The rows of T fall into 4 groups, which share some directions, and each row is roughly a mix of its group's hidden directions.
T (143 x 10):
-21; 12; -3; -2; 0; 18; -6; 7; 16; 22
-15; 3; -2; -14; -26; -11; 8; -2; 0; -20
-15; -4; -11; -29; -5; 1; -7; 20; 7; 2
24; -11; 1; 9; 15; -7; 14; -13; -2; -18
6; 12; -21; -13; -26; 6; 4; -11; -6; -4
-3; 12; 4; -12; 18; 17; -20; 14; 12; -1
-18; 10; -11; 10; -14; 11; 18; 19; 8; -2
1; -1; -28; -10; 18; 8; -4; -12; -15; -7
10; 9; 16; -6; -20; -18; 12; -4; -13; -13
-4; -6; -1; 1; 37; -4; 10; 4; 6; 13
-9; -6; 15; 9; 11; 7; -13; 20; 22; 7
0; 8; -13; 0; -22; 16; -8; -6; -10; -23
-4; 5; 17; 14; -8; 9; 2; -21; 19; -16
3; -13; -2; -13; -13; -4; -18; 18; -5; -22
5; -11; -24; -19; 6; 5; -23; 3; 1; 2
5; -8; -10; 2; 3; 20; -8; -27; 17; -3
33; -14; 2; 8; 4; 5; -12; -4; -11; 8
-1; -10; -14; 15; -21; 14; 1; -10; -16; -14
5; -15; -16; -9; -10; 18; -20; 10; -8; -12
16; 5; 18; 8; 21; 0; 7; 10; 19; -8
-1; 8; 10; 11; 14; -13; 32; 4; -3; 2
8; 1; 18; 20; -6; -18; 13; -1; -18; -8
-14; -7; 23; 16; 19; 4; 4; 4; -3; 15
-7; 2; 17; -2; 10; -20; 15; 8; 13; 21
10; -9; -3; 2; 32; 3; -12; -5; 1; 18
-4; -20; -6; -22; -8; 10; -18; 8; -8; 12
-16; 13; -1; -8; -24; 7; 1; -7; -22; 6
-7; 7; 26; 23; 12; -4; 14; 1; 4; 7
-4; -3; -10; 3; -5; -16; 13; 33; -3; -5
11; -17; -11; -3; -11; 0; -12; -14; -24; -10
0; -19; -2; -13; 22; 7; -11; 10; 21; 2
-10; -13; -16; -18; 8; -2; -4; 27; 5; -5
7; -2; 11; 5; -7; -28; 13; 15; -17; -5
-25; -2; 12; -10; 7; 3; 6; 24; 13; -1
-6; 1; 5; -11; -30; -5; 5; 7; -21; -9
5; -24; -11; -3; 5; -12; -19; 5; 1; 20
24; -3; -5; -10; 13; -2; 8; -5; -5; -27
-7; -11; -16; 21; -18; 15; 5; -7; 8; -13
-16; -3; -25; 17; -13; -1; 11; 14; -6; 1
-13; 6; -2; 19; -24; 5; 17; -9; 3; -12
9; -8; -17; 6; 12; 12; 2; 0; 30; -6
20; 3; -1; 2; -16; -7; 7; -18; -16; -19
2; -6; 3; -16; 16; 11; -18; 4; 25; 7
6; -3; 18; -17; 17; 8; -21; -8; 12; 5
-6; 5; 14; -15; 14; 6; -26; -11; 14; 2
0; -5; 12; 11; 7; -31; 3; 19; 2; 5
15; 5; 19; 2; -3; -8; -1; -31; -8; 7
-16; 11; -9; 7; -5; 25; 3; 16; 17; 1
7; -5; 0; -28; -7; -21; -11; 12; -8; 4
15; 3; -21; -4; -17; 0; 0; -18; -12; -16
-11; 0; -5; -3; -18; -12; 6; 18; -26; -4
12; 15; 23; 2; -6; -11; -5; -16; -19; -2
13; -20; -20; -1; 17; 3; -20; -6; -2; 1
10; 18; -6; 0; -18; -15; 13; -4; -20; -8
17; -3; -5; 15; 3; -14; 17; -20; -13; -11
3; -4; -29; -16; -7; 14; 3; -9; 0; -16
-4; 3; 2; 4; -29; -11; 15; -4; -17; -13
-15; -6; -10; 12; -29; 7; 6; 16; 1; -2
25; 0; -23; -6; 8; -8; -3; -12; -15; -3
0; -8; -20; -16; 4; 20; -10; 2; 20; -7
-9; -4; 27; 8; -4; -16; 19; 12; 4; -7
-17; 11; -7; 7; -29; 16; 2; 4; -1; -10
-8; -23; -20; -8; -4; 14; -12; -10; 12; 9
0; 1; 9; -10; 12; 18; -17; -9; 25; 10
-5; -5; -18; 3; 10; 21; -17; 2; 14; 16
4; -12; 5; 0; -11; -18; 20; 13; -22; -7
-9; 5; 10; -23; -9; -7; -10; 6; -25; 6
7; 6; 2; 13; 3; -7; 7; 6; -30; 19
-1; -9; 11; 26; 11; 20; -3; -7; 13; 10
12; 6; -18; -1; 14; 13; -7; -4; 27; -1
35; -11; 9; 9; 3; 4; -5; -10; 3; -7
4; -17; -12; 0; -11; 1; -24; -2; -24; -4
-17; -12; -4; -11; -5; 21; -20; 5; 14; -6
7; 2; -5; 7; 10; 11; 1; -10; 35; 10
-12; 2; -22; 8; -15; 5; 8; -8; -24; -7
8; -14; -26; 15; -14; 9; -1; -9; -12; -6
-3; -5; -25; 2; -18; 21; -6; -3; 4; -14
-7; 0; -21; -13; -27; -8; 6; 6; -9; -10
-6; 1; -13; -3; 1; 22; -11; -26; 11; 10
20; -4; 8; -23; 9; -20; -1; 8; -11; -7
-3; -11; -5; 1; 28; 9; -4; 16; 10; 17
-11; -12; -6; 11; -2; 19; 18; -5; 10; 22
-15; 9; -2; 29; -2; 12; 12; 10; 14; 2
16; -11; -25; -13; -5; 1; -20; -7; -8; -5
27; -26; 6; 1; 9; 2; -9; 5; -9; 5
12; -1; 18; 8; 9; -6; 1; -6; 29; 13
-4; 20; 5; 2; 3; -11; 17; 27; -8; 5
12; 0; -16; -2; -12; -19; -10; -14; -22; -2
16; 17; 7; -23; 5; -16; -11; -8; -4; -9
8; -21; -9; -20; -3; 11; -21; 4; -12; -2
-5; 12; -10; 27; 7; 20; 2; 7; 13; -7
7; 4; 18; -22; -1; 16; -15; -13; 14; -1
-9; 7; 6; 20; -15; 6; 21; 12; 1; -19
-22; 14; 10; 6; 7; 14; -10; -13; 18; 4
8; -3; 13; 2; 29; 0; -12; -7; 18; 10
-24; -7; 11; -6; -4; 19; -12; 8; 17; -5
7; 9; 12; -5; -3; -24; 27; 1; -10; -3
-6; -26; -6; 21; -16; 9; 5; 2; -12; -6
7; 1; 20; 14; -17; -13; 18; -13; -8; -5
19; -3; -29; 2; -4; 8; -5; -15; -7; -8
10; -1; 5; -14; -9; -6; -24; -5; -25; 7
12; -3; 0; 7; 18; 12; 1; -6; 31; -7
0; 18; -4; -7; -27; -6; 6; -1; -2; -22
-1; -12; -21; -18; 1; -21; -6; 0; -15; 10
18; -3; 23; -4; 12; -8; -3; -2; 25; 4
-25; -7; -3; 13; -11; 21; -7; -6; 13; 4
-8; -13; 2; 18; 19; 1; -1; 12; 8; 24
9; 1; 7; -1; 28; 11; -15; -5; 19; 9
17; 16; 16; -1; 11; -14; 5; -19; -12; 9
-6; -21; 9; -13; 21; 5; -16; 9; 12; 6
11; -21; -12; 3; 16; 17; 2; -14; 0; 15
22; -24; -13; 4; 17; 1; -5; -10; -10; -2
10; -18; -12; -12; 5; 8; -26; -3; -15; 2
-5; 12; -5; -5; 18; 3; 8; 0; 32; -10
-14; 7; 10; 7; -13; -1; 30; 10; 4; -12
4; -5; 8; -4; 18; 23; -18; -14; 13; -7
1; -6; -3; -4; 23; -4; -9; 14; 25; 15
13; 15; -23; 18; 3; 9; 4; 0; -7; 17
20; -7; -2; 24; -13; -13; 6; -11; -13; -3
-16; -8; -24; 10; -2; 14; 15; 5; 14; 10
12; -1; 16; 15; -24; -6; -18; -7; -9; -3
0; -14; -5; -10; -26; -18; 11; -5; -11; 10
7; -6; 27; -2; 20; 1; -19; -4; 11; 3
-11; 14; 21; -2; -11; -13; 4; 18; -13; 13
15; -12; -13; -2; -7; -10; 7; 4; -13; -27
-4; -21; 13; 12; 2; -8; 21; 15; -15; 2
22; 13; 11; -19; 6; -16; -8; -9; -3; -12
4; -9; 17; 6; 23; -22; 5; 15; -5; 2
23; -4; -17; -23; 9; -7; -11; 7; 2; -2
13; -10; 16; -5; 19; -7; -12; -2; 24; 7
-11; -9; 5; 16; 17; 3; 4; 10; 12; 25
1; 2; 2; 32; -8; 9; 15; -8; 16; -4
19; -23; -2; -9; -7; -15; 2; -6; -16; -13
17; -3; -4; -20; 2; -19; -19; 1; -13; -8
-6; -6; -8; 10; 22; 16; -12; -8; 12; 19
4; 27; 9; -14; 8; 10; -6; -7; 6; -21
-13; -13; 0; 10; 16; 13; -14; -3; 15; 20
-2; 0; 23; -17; 15; -16; -4; 18; -2; -7
6; -19; 16; 13; 2; -19; 21; -4; -6; -4
-20; -4; -7; 11; -27; 10; 12; 0; -1; 12
-20; 10; 13; 0; -1; -4; 12; 13; 16; 21
5; 3; 17; -26; 5; -1; -11; 13; 4; -19
-6; 10; 13; -26; 5; 10; -16; 12; 10; 11
Here is one row of each group, with its name. Which group are the others in?
2; 12; -4; -4; 27; 16; -10; 0; 16; 13  H
-15; -8; 14; -19; -16; -1; -18; 12; 9; 6  S
-3; 0; 16; -6; 16; -9; -6; 32; 1; 2  Q
-12; 25; -6; -5; -15; -15; 11; -1; -18; -1  Z

-24; 6; -18; 6; 1; 11; -6; 0; 3; 24  Q
6; -4; -27; -22; 18; -4; -5; -2; 5; 6  Q
14; -11; -1; -21; 14; -14; -8; 16; -15; 7  Z
-1; -13; -6; -10; -15; -16; 10; 16; -24; -2  Z
2; -11; -5; -15; 8; -1; -15; -15; -14; 25  H
-6; 0; -6; 7; -10; -16; 14; 25; -18; -7  Q
-4; 6; -22; 9; -15; 15; 22; -4; 1; -13  S
-19; 5; -15; 0; -8; 9; -3; -3; -30; -2  Q
4; -2; -14; -15; 22; 7; -20; 8; 10; 14  Z
-2; 23; 7; 4; -5; -11; 25; 16; -6; -4  S
-21; -4; -7; 5; -26; 2; 7; -1; -4; 20  H
8; -2; -1; -14; 2; -23; -1; -18; -23; 8  Q
